In the data rows, 128 means zero.
Some points:
[117  99 133 186 102 130 146 151  23  98  82  95 112  97 166  78 172 105
 128 129 124  89 170  85  68 139 154 127 196 136  74  46 121  74  73 140
 175 130 202]
[120 124 142 190 106  61 137 105 149 212 140 163  29 140 170 128  78 137
 105  77 103 125 140  78 160  70 170 129 107 162  45 160 109 166 208 118
 141 135 123]
[105 135  75 174 154 138 143 141 164 115 103  80 160 131 112 101 106 133
 103 146  58 121  86  71 178  55 111 131 125  77 172 125 156 168 118 114
 120 157 112]
[126 111  75 108 118 190  87 122 189 130  81 201 117  98 167 130  93 111
 175   9  93 104 115  77 176 190 117 175 161 167 100 172 166 135  78 128
 113 192 143]
[126  92  79 129 127 194 115 102 114 121  77 125 125 173 126 150  47  99
 158 195 156 130 153 147 101 128 179  95 176 161 116 190 167 137 189 139
  75  95  98]
[ 85 105 122 110 198 115 114 172 139 124 126 160 102  89  58 138 171 154
 152  81 166 127 118 125 115 164 144  67  41 132  92  74 117  88 208  97
 105 162 118]
[167 183 206 197 168 184 183 136 147 150 111 128 115 166 124  14 160 170
 178 107 111 116 179 130 128 135 135  99 172 127 190  84  88 140 156 107
  88 119 152]
[179 123 150 113 161 116 122 170 142 216  75   0 203 203 126 155 205 114
  61 107 186  35  86 119 184 109  79 118 137 152  81 150 151  62 189 138
  79 143 129]
[117 112  99 194 151 159 102 201 127 128  95 110 138  85 114 111 112 177
 185 110  95 147 120  54 197  74 165 101 167 124 133  77 164 165  83 127
 126 142  40]
[158 179 165 111 183 112 141 117 145 154  91 142  91 157 107 176 144   0
 150 101 138  70 211 107 148  77 118 143 149 161 158 147 121 160 170 161
 176 159 155]
[148 143  89 141  43 169 189 129  58 171 114 136 136 129 159  99 148 163
 158 129 242 157  70 113 161 131 112 150  88  81 166 131 222  92 129 150
 223 126 125]
[ 96  97 216  95 149 127 141 137 165 123 123  74 166  89  84 122  62 180
 196 127 119 123  59 128 107 208 193 159  86 134  59 150 126  66 124 128
 146 186 144]
[ 68 130 142 137  77  47 180  89 128  90  84 133 214 195 118 173 107 158
 139 142 201  60 177  71 187 147 192 103 107  90 150 112  75 165  94 169
 185 183  82]
[115 110 168 116 115  73 122  86 200 125  24 158 135 118 111 134 178 188
  86 107 162 176 145 170  45 166 129 109 141 151 157 151 211 208 190 145
 159 217 181]
[127 175 187 150  92 123 115 148 125  90  72 140 108  74 175 106 159 157
 127 150 240 228  89 164 227 146 109 106 133 141 126 162 134 151 197 173
 107  82 174]
[142 157 164 126 170 117 158 181 183 104 179 150 178 147  95  34  86 191
 105 148 130  70 130 112 210 148  86 129 124 114 195 197  88 114 136 117
 132 162 125]
[126 163 119 178  46 138 136 115 156 135 131  61 194  30 121 139   7  90
 162 156 140 167 134 136  59  94  87  98 154 134 135 101  38 162 187  92
 133 197 107]
[150 164 114 118  87 117 115  97  98  92 178 103  84 152 124 116 121 181
 177 204 105 127  87 118 166 145  91 159 102 135 155  93 142  78 118  72
 127 127  86]
[ 42 112  92 140  74 112  89 167  94  97 100 125 113 139 191 105 135  95
 130 143 157 112 195 185 132  97  80 102 117 114 150 220 141  86 103  86
 155 110 151]
[144  68 116 100 142 120 177 242  30 161 136 118  41 105  11 137 114 135
 158 143 151 134  90 114 213 170 167 111 187 132 163 128  73 186 126 164
 175 117 148]
[145 111 175  85 162 129  53 170  58 139 123 141 118  73 139 106  90 137
  49  76  60 146 150 200 161 150 109 134 143 143  87 123  72 105 139 224
 120 183  86]
[233 108 124 126 102 107 133  99  81 173 143 109 160 191  81 149  56 155
 175  48 121 125 169 176 160 169 112 176  87 164 113  86 152 145 136  91
 192  99  94]
[ 76 118  45 147 162 142 137 131 123 148 120 125 130 106 143 112 145  60
  26 166 158 147 107 104 163  91 161 131  87 129 121 152  55 133 119 110
 187 182 124]
[ 98  83 164 145 201 129 119  84  87  80 131 147 144 155 167  73  37 131
 123 168 163 114 137 167 132 125 129 180 150 130 160 118 228 156  91 229
  89 182  97]
[133 124 153  72 135 129 135  85 161  62  99 159 123 162 131 114 157  75
  98  85 206 168 109  60 137 156 153  92  55 131 137  98  87 143  87 137
 150  58  77]
[179 123 114 174 137  48 124 218 126 134 164 107 190  26 182 192 162 145
 121 176 131 153 192 158 141 147 120 160 181  74  96 143 140 175 158 128
 138 134 154]
[ 56  29 131 111 116  88 138 127 145 189 118  68  83 166 191 108  90 190
 153  59 118 120 106 144  86 114  74 102 196  83 150 220  97  69 115  98
 143  93 111]
[206 133 203 194  66  86 140 153  61 133  34 126  91 105 186 104 167 145
 126 143  93 105 128  88 124  95 218 188  89  99 111 171 105 122 111 124
  83 151 107]
[180 148 136  99 120 160 175 126 131 126 218 151 138 126 163 158  93 110
 139 148 176 196 173  86 110  54  83 127 164 118  45 140  81 134 144 170
  78 122 128]
[ 85 198 182 134 137  56  86  85  28 124 157  95 149 112  43 114  99  65
 142 100 168 146 116 105 124 116  58 184 192 108 159 166 178 130 110 116
 135 127  83]
[133 130 160  92 137 147 145  59 149 134 157 183 140 159 136 135 173  96
 135 169  36  95  54 111 174 115 110 109 183 103  64 135 146  80 134 136
 215 176 182]
[ 97  55 179 102 100 149 103 136 118 173  90 184  98  86  76 131 156  16
 197 165  96 130 157 119  82 154  85  76  63 185 137 147  98  92 176 125
 110 132  60]
[126 124 140  96  72 112  71 136 131 137 138 122  79  79  91  54  98 142
  55 231  97 108 145 168 163 145 137  98  93 125 110 145 140 167 127 109
 132  83 133]
[138  39 116 126 137 158  60 138 218 101  95 130 107 164 114 121 174 135
 155 165 145 133 105 141 102 118 116 193 113  22  58 157  99 159 154 114
 100  79  62]
[ 99 131  78 163  74 161  65 145 192 132 134 178 135 162 101 127 111 128
  79 120 143 125 104 107 167 205 138  33 195 129  63  98 130 121  78 148
 132 114  97]
[162 144  93  95 166  89 147 154 168 111 123 120  78  94 168 147 118 141
 127 139 167 131 133 128 103  95 103 175 167 150 101  87  59 112  98 132
 182 114 151]
[136 164  97 129 118 180 191  70 108 126  90 102 126 102  34 111 121 140
  64  83 111 201  94 139 148 101 133 129  79 185 120 198 104 112  64 108
 119 149 187]
[157 103 118  97 103  93  30   0 113 121 175 125  88 113 103 165 150 175
 138 115 146  40 115  90 150 119  99 101 135  56 158  72 128 132 128 190
 112 127 250]
[139 161  73  60 124 165 123 213 127 174 111  87 203 177 148 144 160 157
 135 129  80 170 153 143  71  96 169 102 108 157 146 176 173  82  51 142
 147 143 143]
[ 75 110 153 125 123 134 117 145 136 119 237  69 119 120  61 137 103  92
 120 141 163 123 177 119 119  82 255 147 147 137 136 118 177  81  97 118
 109 169 175]
[124 182  70 132 167  63 157 102  71 199 122 153 183 216  78  42 152 121
 151 117  95 178 146  74 105 166 109 144 166 120  44 132 112 175 117 131
  96  97 190]
[146 131  82 174 121 198 235  98  47 133 158 155 134 122 118 162 146 112
  65 108  98  96  94  89  52 197 139 157 134  52 179 226 117 128 164 132
  60 123 126]
[139  91 150 222 181 158 125  88  83 118  96 132 161 160 163 106 101 130
 127 116 118 179 127  73 142 155  65 129 131 172 176 101 121  61 131 115
  82 146 172]
[120 105  80 116 147 211 106  98  81 109 109  28 105 138 139 160 117 170
 142 137 104 106 229 145 169 137  52 138  63 192 140 151 124 165 126 131
 146 139 201]
[138 200  75 165  99 121 106 133 118 131 132 136 163  93 120 117 144  88
 186 132 125  74 136 188 157 173 130 103 186 107  62 128 146  69 102 147
  78 130 110]
[153 144 136 161  52 119 100 160 150 147 146 144  64 106 112 102  70  87
  74  99 101 145 112  83  77 109 108  99 106  92 135  77 168 110 145  93
 127  73 182]
[ 94 133 118 111 154  41 145  78 149   0  84  69 130 169 143 196 117 119
 146 117  68 138 137  97 107 188 204 130 101 138 144  86 111 176 144  61
 116  62 176]
[ 93 101 144 116 121 163 159 123 106  22 174 106 135 109 118 149 182 216
 177  83 127 155 156  80  84  97 116  49  78 100 102 148 148  92 173 155
 124 181 101]
[ 17 128 149 119  94 190 131 176 129 132 126 142 130 134 138 185 179 174
 137 181  98  98 118 113 150 119  88 215 196 231  98  99 129 211 133  46
  57 138 157]
[106 151 116 155 164 148 166 159 139 101 126 160 112 189 150 111 129  67
 169 155 107  94 105 227  95 134  92   4 124  91 149  86  78 173 124 134
 133 119 166]
[130 255 146 120 179 103  52 155 189 172 150  65 102 114 156 161 105 161
 103 126 101 125  65 113  54 189 146 121 118 108 171 122 150 126 119 154
 177 122 155]
[138 182  99 118 108 117 133  93  95 188 179 183 118 120 165 166 152 213
 147 172 129  50 160 138  75 154 131 115 149 197 198 149  80 166 121 128
 189 108  44]
[189 100 135   0 133 107 145 136 143 157  99 146 102 164 120  75 124 117
  89 192 113 168 141 116 122  74 148 183 178 128 189 108 182 121 101 127
  87 170 131]
[145  95 136  62 118  88 160 148 121 113  71  86 114  82 162 114  71  91
 141 134  86 128  91 163 151 111  88  91 149  20 122 129 127 144 132  60
 120 123 120]
[126  85 114 125 186  69 162  71 118 199 204  92 123  62 235 127 141  54
 166  99 196 126  56 146 159 115 179  72 105 160 166 150  96 114 153  94
  73 136 141]
[151 139 153 153 126 198  96  63 108 174 111  81 149  92 118  92 178 108
 109 173 125  96 102 197 135  74 141 146 105 205 153  70 144 179 145 114
 115  94 117]
[150  88  78 115 175 133  86 146 169 110 146 103 125 131 119  92 190  63
 193 130 145 157 179 143 106 200  73 177  63  61 124  75  92 140 176  88
 154 204  95]
[215  92 137  71  74  89 113  83 152 145 135 151 153 139  83 124 177 126
 180 125  84 142 130  93  95 153 129  61 157 160 127 163 160 214 106 124
 144 162  93]
[132 146  94 214 181 159 103 100 145 156  88  41 116 193 116 141 100  98
 116 179  99 128  68 162  84 128 166 109 144 154  86 124 137 163  64 163
 130 157  57]
[170 104 138 209 127  94  67 159 149 123 200 138 119 168  96 173 151  73
 121 124 127 212 185 164 118 132 176 163 128 128 217 199 111  79  85 129
 131 117 163]
[100 143 110 132 111 146 146 125 178 193 164 133  67 160 157 157 129 134
 109 164 166 149  95 115 120 223  93 160 132 136 178  37 151 134  82  95
   7 216  89]
[186 104 106 161  63  73 233 191 131 135 110 176 165 149 165 125  93 118
  97 160  61 131 106 191 115 127 117 165  53 165 132  79 103  59 136 195
 132 126 143]
[ 91 104 202 146  73  73 140 125 171 167 155 158 198 106 141 188 129 135
 171 131 108  75  91  94 113 160 130 106  47 111 139 119 127 207  33 220
  90 124 180]
[122  69 178 159 188 164  97 153 112 112 134 190  87 165 125 208 132 180
 116 129 117 103  81 118  71 126 153 155 152 113 161 102 144  80 212  98
 223 159 109]
[149 209 128  47 101 151  60 101  75  67 123 172 110 173 163 166 183 167
 173 144  76 168  72 132 149  73 170 107 140 113 141 132  63 151 107 128
  96 233 123]
[ 82 119 130 101 161 163 158 138 195 143 109 103  65  86  76 109 162 173
 164 206 192 129 157  74  48 121  70 178  99 111  49 149  86 102 114 185
 161  75 110]
[ 66 126 168 129 176  86 127 151 131  66 123 151  99 100  78  84 152 119
 143 133 105  96 106 118  39  95  35 137  39 132 138 155 127 123 115 184
 119 134  84]
[106 158 125 108 170 153 104 147 140 160 144 135 151 128 188  90 140 126
 188 138  81 173 186  67 171  55 130  65 112 175 148  92 185 108 121 191
 130  64 100]
[200 131  37 138 164 161 164 123 177  89  62 158 132  51  70 197 110 124
 112 134 118  77 149 153 154 101 116 151 169 124 179 118 134  80 132 192
  77 109 145]
[179 151 176 171  44  96 116 157 185  81 147 155  86 220  82 181 157 137
 119 121 194 106 132 163 151  91  77 107 137 164 100 120 123  86  48  94
  62 165 119]
[120  74 127 107 114 122 121 130  93 119 184 121 142 133  92 113 109 151
 124  70 136 115  48 233 120  69 153 144 172 163 137 130  32 150 139 173
  92  61 151]
[ 64 139  64 102 119 123  38 119 150 157  91 216 234  81  65  82 156 153
 164 104 131 108 122 141  67  63 168 208  80  98 144  85  70  59 202  86
 110 108  91]
Along one direction, these points spread out more than along any other. Take the direction at right angles to it along which they spread out most. Then take the direction at right angles to both along which they spread out most. Go by this last direction. Where along it does each point below lie, from 0 to 99? The average is 50, and the first point in the table lies past the average. One standard deviation of the points above along it is 16.
[102 180 121 165 173  97 156 130 138 104  73 141 131 128  93 223 139 120
 168 138  76 130  79 158 166  78  79 126 144 155 139 143 219  69 114 123
 122  33  70] 34
[166 131 175 146  97 220 151  86 168 116 119  69 143 161  93 107  97 166
  89 122 112 131 187 130 107  40 128  87 167  76 146 114 127 143 170 104
 124 116 117] 39
[120 115 181  99 207 155 149  69  89 200  93 189 117  94 140 196 123 161
 100 128 152 182 190 194 129 125 141 118 132  26  96  87 107  90  30  73
 110  88 128] 55
[222  90 153 166 215 152  92 124 108  87 177 195 193  86 133  99 115 106
 113 189 149 129  88 150 116  97 128 107  79 138  55 182 184 156  91  51
 182 114 157] 51
[137 122 123  95 181 115 155 173 131 124 119 162 178 139 113  97  56 139
 119 208 139 105 150  79 125 129 145  64 177 160 165 120 181 101 144  59
 101 111 182] 41
[171 228 126  97 168 135  99 130 120  82 127 137  87 104 191  72  93 148
  92 111 151  17 160  91 115 184 159 140 109 170  93 201 116 129 113  76
  85 108  99] 46
[124 170 186 120 132 186 154 187 154 153 138 142 136 120 176 161  99 105
 154  40 155 172 100 187 128  97 107 161 134  97 123 126 110 192 105 102
 169  94 163] 60
[124 128 104 146 109  74  64  84 109 102 137 121 163 180 159 179  98 171
 134 203 106 241 105  63 127 187 115 137 132 167 115 135  66 106 177 201
 159 100 150] 62
[113 191 127  87 107 166 119 202  51 147 150 125 105 199 131 159  49 115
 138  98 137 117 135 160 135 132 172 150  56  62  73 109 194 170 224 166
  78 100 148] 55
[ 71  83 118 171 131 108 120 132 130 170 177 137 142 126 149 122 129 153
  36  96  92 157 196 155 166 119  93 128 112  81 140 118 153 197 141 156
 114 119 113] 54
[113  92 224  66  57 187 129 102 148  74 148 108 220 122 177 158 179  75
  50 112 105  94 105  78 119 224 137 151 164 148 156  76 142 134 141 157
 186  58 108] 59
[ 99 184 129 102 137 137 195  77 172 136 142  81 105  53 126 152 161 122
  97 126  40 155 171 178 218 172 151  86 163 134 101 134 163  68 130 112
 102 122  36] 37
[192 121  62 105 112 165 117 171 140 100 114  92  90  87 121 121  99 111
 143  92 152 119  88  70  93 112 132 113 151 154 179 113 173 135 136 183
 103 119 129] 42
[141  84  76 113 127  32 165 159  61  90 163 119 129 106 155 137 126 155
  50  57 161 117 119 132  55  59  87 106 145 170  73  75 157 188 117 102
 104 126  90] 65
[ 95 160  68 162  93 107 190  87 169  79 209 115  80 144 125  33 184 110
 166 104 105 129 118 199 127 146 192 197 164 142 127 133 184 144 157 174
 164 129 144] 54
